Here are some points, one per row:
{22, -1, 2, 31, -1, 30, 27, -9, 27, -56, -57, 7, -5, -6, 3, 10, 13, -48, 33, -33, 25, -31, -27, -16}
{-26, 43, 23, -21, 16, 16, -9, 37, 23, 29, -37, -19, -5, 56, 40, -39, -6, 23, 11, 38, 31, -6, -13, 1}
{21, 66, 45, -20, -14, 23, 6, -4, 46, 2, 22, -44, 62, -44, 31, 13, 40, -14, 4, 31, 14, -99, -45, 34}
{9, -17, 41, 0, -25, 19, 67, 14, 23, 33, -7, -3, 40, 2, -6, -24, -58, -9, 19, 31, 11, -37, 22, 35}
{-5, 87, 52, 3, -24, 66, 47, 6, 5, -52, -40, -43, -29, 32, 71, 14, 26, 0, -17, 26, 31, 30, 36, 5}
{-3, 59, -19, -65, -40, 15, 43, -10, 70, 0, 17, 53, -3, 28, -15, -23, 28, -8, -24, 15, 38, 24, -6, 62}
{-26, 72, 28, 14, -58, 24, 4, -41, -21, -25, 57, 45, 32, 38, -20, 3, 5, 24, -30, 34, 38, 16, -10, -14}
{-3, -6, 27, 8, 46, -10, -16, -39, 60, 2, 54, -3, 47, 15, 17, -23, -17, 0, 12, -1, -3, 18, 29, 48}
{-13, 62, 45, -22, -10, 28, -32, 30, 59, -12, 37, -10, -42, 11, -13, 2, 60, -47, -1, -7, 80, -5, -2, 2}
{-17, 39, 51, -4, 3, 1, -27, -3, 12, -66, -65, -37, 25, 13, -14, 3, 1, 32, 10, 21, 24, 8, -48, -14}
{38, 24, 6, 12, -11, 26, -34, 45, -11, -27, -39, 44, 3, 74, -17, 8, -33, 6, -10, 1, 4, -24, -28, -10}
{20, -36, 62, -10, -6, 93, 35, -56, 61, 17, 56, 3, 39, 68, 73, -23, -2, 34, -15, -18, 8, -50, 15, -51}
{-24, 39, 19, 4, -26, 37, -3, 41, -57, 83, 40, -48, 10, -53, -60, 15, -9, 47, 29, -53, -1, -8, -15, 49}
{-1, 119, 60, 34, 12, 3, 24, 17, 54, 23, 21, 42, 8, 1, -21, -66, -37, -4, -30, -5, 14, -32, -22, -35}
{1, 30, 48, 5, 22, 14, -27, 16, 6, -19, -18, 12, 16, 27, 57, 20, 15, -35, -34, 51, -20, -17, -7, -8}
{-12, 67, 56, 34, 53, 21, 11, -8, 53, 26, 48, -37, 65, 76, 5, -5, -52, 1, -9, 60, 40, -17, -23, 58}
{20, 14, 95, -27, -31, 91, -45, 48, 29, 19, -30, -20, 31, 18, -38, -10, 39, -52, 43, 34, -10, -6, 17, 48}
{-12, 64, 54, -14, 32, 48, 50, 33, 23, -27, -5, 37, -26, 7, 9, -15, -10, -46, -29, 2, 37, 45, -3, 2}
{23, 19, 13, -45, -37, 9, -20, 30, 34, -12, -20, 52, -42, 21, 10, 4, -30, -8, -11, 7, 42, -11, -5, 14}
{-11, 32, -15, -7, 28, 26, -11, 18, 53, 48, -37, -11, 25, 4, 57, 16, 0, -46, -32, 32, -2, 3, -12, -36}
{6, 37, -52, -8, -64, 69, -30, -31, -29, 5, -8, 22, 100, 7, -2, -58, 2, 27, 1, 2, 6, 15, 3, -30}
{39, 4, 66, -8, -28, -2, -53, -11, 21, 0, -23, -8, -32, 73, 6, 10, 36, -4, -33, 65, 27, 14, -4, 6}
{25, 45, 34, 9, 45, 32, -25, 17, 26, -25, 34, 34, 14, 28, -4, 22, -38, 10, 50, -34, 17, 22, 48, -54}
{65, 37, 54, 52, 30, 46, -16, -47, 76, 15, 5, 10, 37, 77, -23, -6, 36, -47, 24, -58, -1, 22, 29, 17}
{-1, 33, 41, -1, -50, 43, 2, -14, 14, 69, -40, -22, 17, 15, 11, 25, -49, 60, -13, -35, 44, -75, -73, 23}
{-13, 18, -21, -13, -5, 40, 32, -21, -23, -31, 26, 5, 11, -41, 6, -31, 35, 33, -26, -6, 31, -17, 29, 8}
{30, 40, 11, 4, -5, -33, -28, -19, 33, 6, -41, 0, 46, 50, -15, 6, -27, -13, -14, 10, 13, -48, 80, 51}
{-24, -29, 41, 5, 9, 68, -37, 20, 23, -40, 8, -7, 20, 12, 1, 7, -27, -20, -9, 2, 45, 19, 54, -24}
{-19, 34, 38, 40, 17, 73, -21, -34, 21, -13, -33, 20, 17, 48, -6, 20, 11, 4, 25, -87, 90, 33, 2, 5}
{-9, 20, -9, 10, 33, 55, 22, 8, 12, 5, 16, -15, 6, -3, -16, 49, -38, -92, -43, 21, 9, 12, 19, -24}
{54, 69, 8, -40, -33, 75, -2, -4, -28, 66, 84, -8, 10, -45, 39, 70, -10, -17, 27, 50, 1, -38, 23, 42}
{-9, 12, -26, 41, -78, 41, -33, 36, -1, -51, 71, -20, 7, -22, 33, 2, -2, -54, 9, 2, 75, 22, -6, 36}
{-37, 12, -9, -3, 54, 41, -46, -3, 31, -13, -13, 54, -8, -1, 13, -27, 8, 24, -55, -28, 15, -10, 0, 1}
{-7, 95, 13, -24, -12, 56, 33, 65, 27, 22, -42, -38, 25, 42, -37, -72, 5, -105, 44, -24, -59, -26, 10, -19}
{-37, 6, 18, 49, 6, 22, 32, 14, 46, 39, 15, -20, -9, 40, 38, -45, -41, 54, 8, 6, 51, 34, 34, -14}
{-25, 59, 20, -31, 15, -16, 21, -21, 18, 19, -26, -8, -13, 42, 13, 3, -13, -49, 69, 47, 15, 3, 36, -10}
{-25, -6, 32, -1, 66, 38, -28, 29, 25, -62, -19, -37, -1, 16, 29, 10, 26, 64, 43, -12, -10, 28, 3, 56}
{-32, 45, 30, -20, -46, -8, -18, -5, 0, 63, -36, 8, -12, -4, 29, 32, -48, -39, -33, -39, 21, -21, 61, 41}
{-3, 66, 54, 30, -53, -17, 10, 19, 51, -24, -40, 35, -13, -35, 24, -28, 5, -24, -14, 1, 0, 28, 7, 25}
{51, 22, 65, 9, 33, -29, 3, 9, 22, -37, 8, -2, -15, -3, 30, -27, -17, 16, -26, -3, -8, 21, 72, -52}
{-11, -75, 7, -8, -24, 13, -21, 48, 73, -5, 26, 11, 18, 61, 27, 10, 27, 31, 35, -10, 17, 12, 6, -8}
{-23, 58, 31, -68, 3, -3, -16, 16, 58, -20, -14, -7, 46, 58, 1, 57, -41, -42, 39, -47, -9, -24, -15, -9}
{-30, 5, 22, 28, 15, -20, 44, -40, 41, -4, 44, 68, 39, 16, 20, 71, -2, 22, -24, -30, -38, 5, -38, 8}
{-42, -29, 15, -68, -28, 37, 13, 2, 57, 5, -20, -12, 60, 15, 14, -42, 8, -59, 2, 1, 88, 21, 8, -3}
{-21, 36, 105, 14, 12, 16, -74, -8, 47, -10, 19, 41, 31, -19, 59, -6, -5, 19, -21, -15, 33, -76, 70, -2}
{-22, 56, 7, 0, -12, -33, -46, -14, 54, -10, 16, -26, -5, 44, 16, -15, 14, -53, 56, -23, -1, -9, -27, -28}
{-34, 43, 57, 1, -32, -2, 12, 9, 1, -9, -24, 38, 36, 22, -1, 23, -8, -19, 37, 21, 55, 27, 32, 4}
{-35, 48, 64, -16, -6, 61, 2, 12, 42, -20, -7, 34, 17, 37, 16, 10, -36, -63, -2, 28, 40, -45, 6, 36}
{-33, 57, 10, 20, -25, 39, -3, 37, 43, 16, 37, 61, 35, 3, -41, 20, 59, 47, 51, 38, 3, 16, 19, -16}
{10, 36, -4, -5, 6, 57, 1, -14, 17, 15, -64, 71, -7, 51, 36, -9, 27, -42, 34, 4, 7, -21, -36, 27}
{0, 50, 15, -29, 53, 78, -26, 15, 8, -42, 15, -16, -3, 61, -32, -19, -39, 0, -11, 18, 16, -3, -23, 60}
{-83, -4, 14, 7, 40, 39, -30, -34, 3, 76, -11, 6, 20, 24, 39, 54, 44, -36, 30, 30, 0, -29, 8, -1}
{-17, 70, 35, -3, -10, -9, -43, 33, -15, 5, 25, 13, 58, 74, 30, 6, 31, -42, 14, 21, 47, 27, 6, 3}
{-27, 32, 11, -24, 22, 62, -74, 0, 85, 46, -40, 8, 12, -6, -14, 1, 3, -10, 1, 32, 36, 4, 21, 9}
{8, 17, -16, 5, 42, 63, -22, -17, 66, -7, -15, -12, 0, -10, -25, 5, 31, -36, 1, 49, 9, 19, -36, -34}
{-18, 55, 40, -27, 52, 49, 18, 11, 14, 22, -35, 50, 45, -9, -30, 24, -33, 16, 31, 17, 55, -27, -14, -18}
{13, 23, -6, 29, 9, 30, -43, -77, 94, -9, 23, 5, 49, -22, 39, -29, -58, 2, 28, -38, 47, 39, -20, 16}
{2, 45, 56, 60, -18, 56, -9, 50, 9, 4, -11, 31, 9, -9, 1, -4, 25, -15, 35, -8, 23, 19, -4, -29}
{-40, 13, 4, 2, -55, 16, -5, -3, 49, -44, -9, 8, 38, 27, -66, -2, -45, -31, -12, 59, 22, -6, -45, -22}
{-18, 15, 12, 33, 35, -1, 9, 26, -12, -35, 2, 30, 91, 10, 27, -20, 4, -35, -5, -21, 51, -18, 45, -24}
{-5, 60, 17, -44, 5, 45, -21, 31, 50, -16, -24, 78, 38, 9, -2, -13, -22, -11, 42, 22, -7, 17, 20, 27}
{-75, -10, 28, 6, 46, -10, 5, -3, 26, -1, -9, 17, -15, 9, -32, -30, 36, -38, 3, 33, 54, -47, -2, 12}
{23, 70, -27, 13, -31, 32, 30, 7, 84, -39, -96, -14, 58, 41, -4, 61, 16, -17, -13, 34, 29, -4, 90, 21}
Along one direction, these points spread out more than along any other. Take the direction at right angles to it along which they spread out most. Go by this last direction. Where along it does each point below lie, from 0 to 99? The average is 50, and the first point in the table lies past the average. One standard deviation of the points above along it is 16.
{8, 52, -11, 58, -22, 22, -66, 47, 14, -13, -3, 15, 19, -35, 62, -21, 3, 23, 6, 12, 2, -5, -20, 27} 41
{78, 12, -6, 14, 1, -3, -3, 36, 72, 10, 0, 21, -12, 11, -25, 18, -7, -20, 37, 52, 69, 3, -24, -5} 55
{52, 45, 105, -28, -14, 24, 46, 16, 12, 58, -48, -53, 19, -32, -18, 25, 24, 10, -39, 32, -7, 40, -40, -14} 31
{10, 20, 50, -24, -3, 22, -56, 34, -13, -4, -4, 53, 97, -27, 58, -37, 8, -46, 4, 9, 23, 48, -58, -14} 51
{-5, 36, 41, -29, -59, 33, -76, -10, 11, -25, 13, -47, 39, -9, -74, 23, 47, -29, -22, -11, -69, -45, -16, -18} 33
{14, 64, -24, -62, 31, 37, -20, 7, -9, 11, 19, -3, -4, 2, 7, -47, 21, 41, 18, 19, 74, -6, -19, -69} 43
{-54, 39, 16, 47, -12, 61, -25, 34, 72, -12, -24, -1, 45, 26, 8, 0, -34, -6, 20, 62, -29, -10, 1, -29} 56
{-52, 72, 3, 16, -18, 56, -60, 39, 65, 42, 11, -12, -16, 37, 1, -2, -13, 0, -47, -8, -3, 12, 0, -26} 48
{-21, 58, 7, -32, 31, -29, -17, -7, 47, -8, -22, -5, 11, 47, -19, 24, -25, -45, -16, -8, 37, 1, -3, -23} 65
{45, 61, 3, 30, -1, -17, -2, 37, 16, 61, -8, -35, 43, 17, -52, -12, 47, -43, -9, 10, 60, -86, -2, -7} 31
{18, 26, -14, 10, -6, 37, -3, 18, -19, -4, 16, -9, 50, -1, -10, -33, 13, 10, -63, -9, 9, 45, -39, 31} 38
{-10, 80, 23, -42, -13, 23, 1, 104, 127, 10, -15, 1, 80, 64, 7, 76, 45, 9, -37, -42, 65, -19, 3, 5} 55
